One vector is turned by the same rotation once a tick. Each row is the vector after some number of ticks, and that number follows the row.
The counts run from 0 to 263.
0.85; -1.48; 0.11; -0.38; -1.92; -0.34; 1.45; -2.07; -1.07; 0.94; -1.45; -3.20; 2.24; 1.96; -0.55; 1.11; 1.64; -3.39; -0.02; -2.15; 1.68; 0.63; 0.72; 0.24; 2.81; -0.89; 3.61; -0.09; 2.81; -2.39; -1.13; -0.57; 2.87 | 215
0.22; -1.75; 0.47; -3.93; -1.64; 0.91; 1.21; -1.93; 2.38; 1.49; -0.05; -3.76; 1.70; 1.35; -1.20; 0.45; 3.25; -1.94; -1.90; -2.59; 0.88; -0.22; 1.11; 0.35; -0.32; -0.35; 2.55; -1.37; 0.45; -0.72; 0.18; -0.52; 4.04 | 204
-1.29; 0.37; -2.39; 4.25; -1.84; -0.78; 1.23; 0.88; -0.72; 0.29; 0.05; -2.03; -0.99; -1.78; -0.70; 1.87; -0.65; -1.62; 4.58; 2.61; 0.92; 0.34; 2.27; -0.84; 0.04; 0.41; 0.88; 3.32; 0.80; -2.08; 0.54; -0.13; 3.05 | 68
-2.53; -6.15; 0.75; -1.97; 1.83; -1.42; 1.33; -0.16; -0.59; -1.26; 1.83; -4.58; 2.70; 0.09; -0.46; 0.67; -0.02; 1.25; -0.73; 1.28; 2.34; 0.46; 0.88; 1.15; -1.41; 0.56; -0.07; -0.01; -0.48; -1.08; 1.29; 0.39; 1.53 | 2
-1.97; -2.17; -3.09; -0.96; -2.39; -0.77; 1.24; -0.25; 0.64; 0.31; -0.68; -3.54; 1.08; -0.04; 0.41; 1.80; 1.28; -1.56; 3.70; 1.79; 2.72; -0.84; 3.47; 0.57; -1.85; 0.27; 1.88; 1.47; 1.12; 0.22; 1.39; 0.05; 2.55 | 236
-2.47; -0.40; 1.78; 1.56; 1.46; 0.34; 3.81; -1.57; 1.76; 2.01; -1.02; -3.57; 1.02; -1.69; -0.66; 0.91; -1.25; 0.67; 1.50; -1.53; -1.36; -0.70; 3.95; 2.46; 1.76; -0.33; -0.06; 0.65; 0.16; 0.03; 0.04; 2.63; 3.41 | 250
-1.40; -2.79; -2.08; -1.49; -1.42; -1.50; 1.99; 0.08; -0.67; 1.14; 0.41; -5.17; 2.19; 1.27; -1.17; 2.36; 1.07; 1.01; 0.56; 2.46; 1.11; -1.85; 3.55; -0.79; -1.75; 0.09; 1.36; 0.96; 1.75; -0.45; -0.86; 0.53; 2.01 | 233
-0.52; 2.39; 1.81; 0.11; 1.83; 1.09; 1.31; -0.57; -0.73; 1.50; 1.72; -0.16; -3.04; -2.99; -0.47; 1.02; -1.44; -1.61; 0.14; -1.86; 1.84; 2.48; -0.73; -0.08; 2.92; 1.87; -1.16; 0.94; -2.75; -2.39; 2.25; -0.95; 2.93 | 139
-2.29; -0.16; 1.56; 0.79; 0.63; 0.13; 3.51; -1.30; 1.39; 2.38; -0.99; -3.75; 0.61; -0.82; -1.57; 1.64; -1.51; 0.45; 0.67; -1.27; -2.26; -1.11; 3.88; 1.71; 1.71; -0.29; -0.13; 0.30; 1.02; -0.40; -0.93; 2.25; 3.61 | 251
-0.35; -2.03; -0.80; 1.33; -2.97; -0.37; -0.37; -1.06; 1.36; -0.83; -0.38; -2.60; 0.27; 2.05; -0.68; -0.89; 1.14; -2.15; 2.11; 0.18; 0.07; 2.95; 2.50; 1.53; -3.07; 0.33; 3.26; 0.31; -0.09; -2.44; 1.55; 0.22; 4.40 | 38
-1.81; 0.22; -0.99; -0.50; -1.95; 0.35; 0.83; -0.23; 0.94; 0.23; -1.09; -2.42; 0.98; 2.36; -2.56; 2.07; 0.90; -1.59; 2.19; 0.14; -1.17; 1.51; -0.28; -0.27; 1.32; 0.58; 1.65; -0.10; 2.13; -2.92; -1.01; 0.14; 6.35 | 26
-0.40; 2.21; 2.37; 0.59; 2.64; 0.42; 1.69; -0.64; -0.88; 1.51; 2.29; -0.46; -2.49; -2.85; -1.27; 1.08; -1.65; -0.57; -1.31; -2.06; 0.67; 2.48; -0.63; 0.19; 2.70; 2.17; -1.72; 0.96; -2.83; -2.71; 1.58; -0.75; 2.68 | 140
-1.29; -0.81; -0.36; 2.06; -0.06; -0.64; 2.04; -0.26; 1.14; -1.31; 0.21; -2.38; 0.99; 0.96; -1.61; 0.29; 0.34; 0.39; 2.31; 0.00; -0.73; 3.68; 1.11; 2.53; -0.12; 1.04; 1.51; 0.39; -0.85; -3.39; 1.39; 1.75; 5.56 | 30
0.46; 0.33; 3.81; 2.58; 0.20; 0.37; 1.43; -2.23; 0.73; 3.76; 0.98; -2.22; -2.15; -2.32; -1.56; -1.04; -2.47; -0.61; -2.22; -1.74; -2.94; -0.59; 3.69; -0.52; -0.13; 0.04; 0.00; 1.25; -1.09; -0.83; -0.03; 0.40; 1.75 | 92
-0.41; -3.60; 1.87; 2.60; -1.63; -0.35; 1.14; -1.42; -0.50; 1.30; 0.01; -4.39; 1.74; -0.63; -1.33; 0.54; -1.19; -1.66; -0.32; 0.54; -1.72; -2.31; 2.57; -1.74; 0.51; -2.19; 1.80; 1.60; 2.85; -0.65; -2.17; -0.23; 1.82 | 54
-2.35; -1.25; -1.18; -1.39; -2.16; 1.04; 1.70; -1.21; 2.36; 1.94; -1.64; -3.23; 0.29; -0.20; -0.29; 1.92; 0.19; -2.81; 3.43; -0.36; 1.04; -2.24; 3.38; -0.43; 0.17; -1.17; 0.91; 0.85; 1.79; 0.73; 0.40; 0.37; 3.98 | 245
0.33; -3.95; 2.09; -0.81; 2.15; 0.01; 1.22; -1.62; -1.23; -1.15; 2.08; -2.48; 0.49; -3.24; 1.08; 0.06; 0.21; -2.54; -0.87; -2.14; 4.43; 1.33; -1.05; 0.55; 1.73; -0.22; 0.18; 0.83; -1.76; -1.11; 2.28; -1.38; 0.63 | 169
1.37; 0.66; 2.27; 2.60; -0.66; -1.31; 0.20; -0.86; -3.58; 3.21; 1.67; -2.19; -2.30; -0.17; -1.62; 0.42; -3.04; -0.34; -3.06; 0.67; -1.64; 0.26; 2.34; -2.34; 0.86; 1.00; 0.35; 2.17; 0.16; -2.68; -0.98; -1.59; 0.62 | 103
-0.50; 1.05; 0.83; 1.32; -3.19; 1.57; -0.43; -2.23; 2.47; 2.69; -0.40; -1.26; -3.55; -1.78; -0.15; -0.64; -1.10; -3.69; 1.60; -0.94; -0.67; -0.58; 3.98; -0.92; -1.52; -0.29; 0.95; 1.50; -0.69; -0.29; 2.04; -0.97; 3.30 | 87
-0.41; -4.53; 2.47; 3.49; -0.29; -0.94; 1.98; -1.43; 0.14; 0.37; 0.40; -4.17; 1.98; -1.72; -0.74; -0.53; -1.78; -0.74; -0.73; 0.03; -1.88; -0.93; 3.22; 0.28; 0.19; -1.81; 1.37; 1.28; 1.37; -0.69; -0.67; 0.83; 1.35 | 52
0.61; 2.80; 0.68; -2.42; -0.86; 0.78; -0.70; -0.48; -1.54; 2.58; 1.35; -0.82; -2.72; 1.18; -1.96; 1.81; 0.24; -1.74; -2.13; -0.76; 0.72; 2.19; -1.32; -2.27; 1.29; 2.74; -0.10; 0.47; -1.05; -3.04; 0.85; -3.11; 3.42 | 145
-2.37; -2.92; -1.77; 0.67; -0.24; -0.79; 2.41; -0.46; 1.11; -0.52; -0.13; -3.25; 1.27; -1.76; 1.23; 0.49; 0.54; -0.38; 3.66; 1.28; 2.74; -0.23; 3.56; 2.26; -1.47; -0.02; 0.74; 1.27; -0.18; 0.41; 1.96; 1.34; 2.32 | 238
-1.17; 0.38; -2.04; 3.55; -2.51; -0.94; 1.08; 0.56; -0.73; 0.67; 0.08; -2.19; -1.10; -1.12; -1.17; 2.40; -1.02; -1.91; 4.13; 2.69; 0.80; -0.44; 1.80; -1.92; -0.11; -0.02; 0.66; 2.97; 1.37; -1.93; -0.41; -0.51; 3.29 | 67
0.76; 0.86; 3.10; 1.48; -1.98; 1.07; 0.09; -2.30; -0.08; 4.09; 0.11; -2.12; -2.26; -0.61; -1.41; -0.12; -2.41; -1.94; -2.29; -1.41; -2.62; -1.24; 3.21; -2.10; 0.60; -0.19; 0.79; 1.23; 0.61; -1.21; -0.48; -1.13; 2.02 | 94
-0.81; -3.15; -1.84; 1.55; 0.57; -2.71; 3.22; 0.38; -1.92; -1.00; 0.92; -3.95; 2.58; -0.44; -0.02; 1.14; 0.81; 1.16; 1.79; 1.63; 2.54; 1.69; 2.74; 2.07; -0.43; 0.86; 1.90; 1.53; 0.04; -1.74; 1.00; 1.29; 1.77 | 229
-2.98; -4.80; 0.80; -0.62; 1.88; 0.39; 2.00; -0.80; 1.40; -1.91; 0.28; -3.59; 2.21; -2.02; 0.60; 0.67; -0.21; -1.55; 2.61; -0.51; 2.71; 0.52; 0.43; 1.65; 0.70; -0.86; -0.02; 0.07; -0.42; -0.34; 1.81; 0.80; 3.08 | 10
-1.55; -0.11; -1.04; 2.18; -0.67; -0.26; 1.53; 0.00; 0.92; -1.39; -0.64; -1.92; 0.51; 0.92; -1.33; 0.66; 0.43; -0.86; 3.14; -0.05; -0.21; 3.90; 0.64; 2.34; 0.21; 1.14; 1.45; 0.24; -0.31; -3.15; 0.88; 0.88; 6.00 | 29
-2.27; -5.78; 0.40; -3.73; 0.00; -0.23; 0.78; -0.48; -0.18; -0.08; 0.77; -4.96; 2.64; 1.01; -1.26; 1.57; 0.71; 0.16; -1.20; 1.20; 1.48; -1.15; 0.38; -0.77; -0.96; 0.03; 0.00; -0.29; 0.90; -0.51; 0.01; -0.34; 2.09 | 4
1.14; 1.59; 1.95; 2.18; -3.03; 1.06; -0.92; -2.27; -0.48; 3.30; -0.32; -0.90; -2.99; -0.79; -0.71; -0.25; -2.19; -4.15; -0.51; -1.41; -0.89; -0.39; 2.64; -1.94; 0.92; -0.32; 1.54; 1.70; 0.94; -1.91; 0.27; -1.87; 1.97 | 96
-0.69; -1.38; 0.38; -0.61; 3.10; -0.67; 3.35; 0.58; -1.70; -0.91; 2.53; -2.86; 1.68; -2.90; -1.23; 2.55; 0.70; 0.36; -0.69; -0.70; 3.07; 1.84; -2.12; 0.36; 3.50; 0.81; -0.47; 0.20; -0.75; -2.50; 0.50; -0.21; 2.07 | 180
0.43; -3.67; 1.40; -1.45; 1.23; 0.50; 0.45; -1.70; -1.05; -0.84; 1.68; -1.97; 0.14; -2.77; 1.22; 0.02; 0.52; -3.81; -0.79; -2.06; 5.06; 1.20; -1.18; -0.02; 1.37; -0.63; 0.91; 0.27; -1.32; -1.24; 2.82; -2.03; 0.17 | 168
-0.60; -1.30; -0.67; -1.05; 0.66; 0.45; 1.40; -0.18; -1.58; -0.96; 1.15; -1.85; 0.78; -2.07; 0.44; 2.28; 1.07; -3.28; 1.11; -1.14; 4.96; 1.08; -2.51; -0.69; 3.82; -0.06; 0.59; 0.55; 0.48; -2.05; 1.23; -2.06; 1.80 | 177
1.40; 1.14; 1.71; 3.81; -1.66; 0.30; -0.01; -2.12; -1.29; 2.12; 0.11; -0.54; -3.12; -1.57; 0.03; -0.69; -2.85; -3.92; 0.77; -1.17; 0.31; 1.44; 2.54; -0.07; 1.36; -0.01; 1.08; 2.15; -0.51; -2.33; 1.44; -1.28; 1.24 | 98
0.92; -4.12; 2.62; -2.21; 2.06; -0.66; 0.40; -1.69; -0.85; 0.69; 3.39; -2.90; 0.37; -1.34; -0.48; -1.02; 0.46; -0.35; -4.66; -0.97; 2.59; 1.52; 0.43; -0.07; -0.93; 1.15; 0.59; -0.40; -2.84; -1.14; 2.43; -1.33; 0.02 | 161
-1.18; -0.76; -0.70; -3.45; 1.18; -0.46; 2.41; 0.54; 0.97; 0.65; 2.16; -3.63; 1.97; 0.32; -2.54; 2.52; 3.23; 2.23; -1.87; 0.14; 0.65; 0.82; -0.36; 0.20; -0.68; 1.90; 0.47; -1.10; -0.96; -1.78; 0.24; 0.22; 4.21 | 192
